One hidden turn or mirror swaps the rows below in pairs. Which row is each named row swapped with?
dodor: [ -3.3  -2.2 -14.8 -10.2 -14.1  12.1 -10.2  21.0  -5.8  11.2  -1.5   6.9
  -9.5  25.2  -7.6  -2.1 -31.4 -15.4   0.0  -6.7]
bubo: [ -2.2  -2.8 -19.4  -5.6 -15.4   0.1  18.8   4.5  -9.8  -3.7   4.0   0.1
   9.5   5.4  -5.0  11.1 -22.1 -14.2  13.6 -10.7]
ruzip: [-10.7  -9.5  23.8  -3.7 -18.7  -6.0   0.8 -18.7 -15.0   8.7 -11.1   7.6
 -15.8   5.5 -10.6 -11.1  -3.7 -13.9  -9.5 -12.8]
Nize: [ -8.9  -7.6  13.6  -2.1   9.3  -3.8  21.6 -12.1   1.6   0.7  -2.7 -20.0
  13.3   6.4  -5.1   4.0 -11.3  -5.4   2.2  -4.4]
putuv: [ 10.7 -14.6  -1.0  -6.2 -22.0  -2.3  -9.8  -3.1  11.3  -3.0  -5.9  -0.5
 -16.7 -11.1  -4.3   0.8 -20.0  -8.0   3.5  -1.3]
pinag: [ -9.9  -3.7  22.5   6.7  -4.8  -8.0 -21.2  -6.3  -5.7  17.9  -5.8 -18.2
   4.2   7.6  -7.8  -6.9  -0.1 -15.7   1.4  -9.6]
Kub: [ -8.7  -9.4   9.2   4.9  -6.4  18.3   7.6 -12.8 -13.5  -2.5 -14.9  24.4
 -17.5  -7.1   4.3  -4.4 -14.9 -20.1   1.1  -3.8]
dag: [ -7.1  -5.2  13.7 -20.2 -13.2  -3.1 -17.0  -3.6 -22.4  13.1  -6.7  -2.4
  -9.9  10.5 -12.0  14.2 -13.1 -31.9  11.1  12.5]
lefi: [-13.5 -13.0 -19.9  -8.2  -7.4  -7.5   3.4 -23.2 -17.9  14.6   8.3  -9.5
  -3.3   7.6  -9.7   4.7 -16.6 -15.2   2.0 -10.0]
malog: [-12.3 -10.9  11.5  -4.6  15.9   3.7   0.9   9.2 -24.8   4.1   7.5  -9.8
   6.4  25.9  -6.8   6.4  -6.4  12.3   6.4  -4.5]
Dotet: [ -5.2 -18.3   8.2   9.0 -15.6   2.5  27.3   8.8 -18.5  11.8  -5.7   1.9
   5.2  15.8  -8.4   2.1  -8.4  16.2  10.9  11.6]
tute: [ -0.4   9.8 -20.2  -2.9  -6.0   0.6 -15.9   9.5   3.4  19.0 -10.3  -6.1
   1.5   2.6  -9.1   6.0  -2.1   7.0   1.7  -0.7]
fer: [ -2.0 -14.1   4.9  11.0  -2.2  -0.2 -27.4  -6.1  -1.7   8.2   1.3  15.2
  17.3   3.4  -6.4  -3.8  -5.4   5.2   2.5  16.1]
sem: [ -7.0  -8.7  12.0  -9.2  -7.8  -4.1  -8.2   2.0  -6.8  22.4  -0.2  13.1
   1.1  22.4  -3.5   2.9  -6.7 -21.0  19.5  30.2]
badu: [-15.9   2.6   9.5  -6.7  -3.4   0.3   6.3   6.0 -28.4   0.8 -32.1   8.9
 -13.2  18.5 -17.6  -0.7  -5.7 -13.6  11.9  -3.9]
guti: [  3.9 -13.3 -14.4  -1.7 -14.1  10.6   5.9 -11.1 -16.7   5.7   1.3 -20.1
  15.4   2.7  -6.6   9.9   4.5 -11.0   9.5  -4.6]
tez: [  4.2 -11.2  21.0 -19.3   5.0   6.5   0.4   5.6 -11.4  10.1 -18.3  -6.7
   4.8  26.1  -7.1  -5.5  -0.9   1.0  -8.6  -8.7]
fuf: [ -8.4  -9.6  32.3   6.9 -14.1   4.2 -19.4  -2.6 -25.6  -3.8  -2.2  -0.7
 -14.4  16.7  -9.0  -8.1  -7.5   5.4   6.6   4.3]
luro: [ -0.4 -26.1  10.2  -4.9  15.4  -1.3   9.5  -0.2   0.5  -7.7  -7.4  -5.7
  13.2  -1.6 -13.2   3.6 -11.5 -22.2   2.2  13.8]
kome: [ -3.0 -11.0  13.5   7.0 -10.1   7.8  17.8  -0.3  13.2 -15.5  -1.6   7.1
  -6.2  10.7  -8.4  -4.5 -20.4  -4.8  -7.0  18.6]
dezip: [-2.0  5.6 -1.3 16.0  4.9  4.9  8.9  4.7 -4.0 11.3 12.0  8.1  3.8  5.1
 11.0  3.9 12.1 -3.6 -4.3  7.3]
lis: [ -3.1 -19.9 -11.5   7.3  -5.8  -5.4  15.4  13.1 -42.2   0.7   1.0   4.0
 -10.6   9.4 -12.0  -5.2  -7.7  -2.5   6.8  13.3]
rusev: [ -5.8  -0.2  16.7  -0.2  -6.2   3.4   0.7  20.9  -6.1  -9.9   3.6  11.5
   9.0   1.7 -10.4  17.5 -16.7 -22.8  13.9  -2.4]
Zefos: [ -7.6  -7.1 -37.7   6.7  -7.8   2.9 -12.7  -0.7  -3.8   0.4 -10.8  -2.8
   0.2  16.9 -10.8  10.2  -6.9  -1.5   5.1   3.8]
zop: [-16.9 -19.2   3.2   0.8  -6.4  17.0  13.6  -5.4 -19.4  -1.5 -16.0   8.0
  -9.8  13.5   4.5 -10.5  14.3  -5.5 -12.6  13.1]
Gusef: [ -5.6  -5.6 -25.7  -0.1  17.3   1.2   2.0   2.1   3.6   5.0  -2.0  13.7
 -24.1   6.9  -8.6  -1.1  -8.4 -10.9  -3.8  14.1]
mosi: [-10.9   4.7   7.5 -11.6  -0.5   1.9  13.2  -1.3   2.6  10.0   9.2   7.5
 -10.5   4.0  17.8 -12.0   4.4 -13.5  -2.5   2.8]
sut: [ -1.7 -19.8   3.3   9.9 -30.1   0.9 -19.3  10.6  14.7   0.6  -5.0   4.9
   3.0   2.3 -10.5   3.6  -7.7  -0.7  -1.3   0.2]
noviv: [-13.3  -7.2   2.5  22.8  10.4  18.6  -4.5  10.7 -17.5   5.5  19.0  -2.0
 -10.5  10.9   4.3   8.8 -16.1 -13.6   0.6   6.0]
dasum: [  0.9  -4.0   2.1  -1.0  31.7   3.3  -5.2   1.7 -31.0  13.1  -0.4   6.3
  -7.4  11.3  -9.4  -3.4 -10.4 -17.1   8.7   7.0]
Zume: [  5.7  -9.4   9.9   2.3   0.9  26.2  -9.9  -3.1   8.2  -3.1  -5.8   2.9
  -3.4 -16.1  -8.6   6.4  -8.0  -5.1  -3.4  19.3]
tevib: [  5.8  -6.9  -8.1  -4.5 -14.7 -10.6  -2.1  -5.7   7.6  13.8   2.5  -6.7
 -23.7   3.3 -13.9 -17.2 -14.4 -16.2   1.4   9.6]
Kugu: [  0.1 -20.7  -4.1  -4.5 -14.8   3.2   9.9 -10.6 -25.5  -1.7 -30.2   2.5
 -15.0  18.8  -2.2  -1.7  -0.7 -12.2  -5.1  -6.8]
zani: [  4.1   6.2  -5.7   3.6   3.8  17.9  11.4  13.0   4.7  -1.7  -1.1   0.1
  14.3   2.7  -6.1  -0.4 -10.4 -14.0  20.1   2.8]
selu: [-14.1 -18.9  21.1   0.6 -10.0   6.2 -11.3  -8.7 -25.0   5.3 -15.2   3.6
 -24.0   3.0  -8.5  -8.5  -8.2 -12.4 -15.7  -4.0]
Piz: [  1.4 -13.0  14.9   2.2  -0.1   3.3  32.0   5.8 -19.8  -5.8   1.7   0.1
  -1.3  17.2 -16.7  -4.7 -10.7  -3.3  -5.6 -10.3]
bifos: [ -8.9 -16.1  26.3  10.7  -1.2   5.9 -15.9   8.4 -13.2  -3.6 -12.9  -2.9
 -20.1   3.2 -10.8  -6.7   0.5  10.0  -4.2  11.0]
geno: [  8.4 -12.4 -12.3   1.0  -5.9   6.1  -5.6  -5.0 -11.4  22.0  13.9 -10.9
   2.9  15.5 -24.9  12.6 -28.6 -11.9  -1.0   3.6]
tubi: [ -9.9  -8.1   1.4  -3.8   2.1  -0.2   6.1  -8.2 -18.4   8.0  -7.5  12.0
   5.5   7.9 -13.7  -0.4 -11.4 -39.3   8.9  27.6]
kibi: [  1.2  -3.9  29.5  14.6 -16.0   2.9   2.9  -4.4  -8.4   7.9  -3.1  -5.3
 -12.7  27.0 -10.8  -9.6   4.3  -6.2  16.0   3.4]
gat: [-13.1  -9.6  -3.2  16.1   4.0  -4.6   5.9   9.3 -15.5  17.2   7.5   1.6
 -14.4  16.9  -9.1  11.6 -36.5  -8.5  10.9  14.6]
pofi: [ -2.0 -12.9 -21.0   4.6  -3.9  -2.5  -2.6   1.9 -19.4   8.7   3.7   9.0
   0.1  17.7  -7.3  12.3  -5.9  22.0   7.3  -1.5]
zag: [ -3.1 -13.7  11.9   9.7   6.2   1.4 -17.0 -26.1  -6.1   8.0   8.1   0.4
 -14.7  23.9  -7.3  11.5 -15.1 -11.6  -8.8   8.8]
Vedek: [-15.8  -9.9  -7.9 -17.6 -11.3  14.8  17.5 -18.1 -27.1  -1.6 -18.7  -2.6
   1.5   6.8 -16.0   2.9 -15.6  -4.2   8.2  -0.4]
Lopit: [ -3.2  -9.8 -20.9   7.1 -27.1   4.8 -14.6   3.9 -12.4   5.9  -7.4  -6.3
   6.2  20.8  -6.0  -5.5  -5.6   9.1  -4.4  10.6]
mizu: [ -3.6  -8.5  10.0  10.2 -16.8  -4.7   4.1  23.8  -1.2  13.2 -15.5   5.8
 -20.9  -3.9  -7.0 -10.6 -21.9 -15.3   3.2   5.0]
kis: [-13.3 -10.5  -1.2   1.7   2.4  13.4  12.8  -3.5 -27.1  -7.4 -31.8  -3.6
  -9.5  19.5 -10.5  -1.8   4.4   2.6  -1.1   6.2]
luru: [  0.4 -10.0   5.7  10.8 -35.3  -1.8 -11.6   5.0   3.6  21.3  -2.6   9.7
  -3.1   6.1 -13.9  -1.2 -13.7   4.3  -1.2   9.2]
kazi: [ -8.6 -22.2 -22.6   5.1 -16.8   5.2 -16.4  -5.9  -1.6   8.8  -2.5  10.1
   2.4  17.8  -5.0   6.1   1.6 -17.5   2.2  15.5]
kovob: [ -1.5  -9.9   6.4  -3.3   7.9   0.1   6.4  -2.6 -42.6  17.6  -2.3  -7.2
   2.6  13.6  -9.1   6.8 -10.2  10.9   0.9  11.8]
sus: [-11.3 -10.1  14.7  11.6   8.7   2.0 -18.9  -0.7 -15.7 -18.7   4.6  23.3
 -11.6   7.4 -11.7  -0.1  -7.6 -17.3   5.4   1.6]
Kav: [ -4.3 -14.1 -14.5 -18.5  -0.3  10.2  14.6   9.9  -6.0   4.5  -4.7  -5.6
  -6.9   2.6 -10.5  13.2 -32.5 -17.8  12.4   0.8]
Pizuv: [-15.1  -1.2  11.2   5.1   5.6  21.7   0.6  -8.4  -4.4  -2.6 -12.8   0.5
   9.3  27.7 -14.9   1.8   7.6 -10.5  15.9  14.2]
remok: [ -7.9 -12.7   0.7   1.1 -18.1   5.0 -20.6  -0.9   9.6 -10.7  -7.9  -3.7
 -16.8  -3.3 -11.6   6.0 -13.4 -23.4   7.7  -4.4]
Degu: [ -0.4  -1.4  15.5  -8.7  17.6   4.1 -11.0   8.2 -21.7  15.8   6.4  -2.9
  -5.7 -11.1  -6.4  11.1 -12.8  -7.8 -10.8   9.8]
godak: [ -1.2   6.3  12.3  -6.3 -13.4  -4.4   6.2  23.0  -3.1  -1.2   8.2   0.9
  -8.2   2.0   6.3  -1.1   5.4   7.7  -4.2   1.5]

tute pairs with badu
mosi pairs with sem
kis pairs with Zefos
putuv pairs with fuf
bifos pairs with remok
kibi pairs with tevib
ruzip pairs with luru
luro pairs with noviv
Kugu pairs with Lopit
kovob pairs with bubo
malog pairs with Kav
Zume pairs with sus

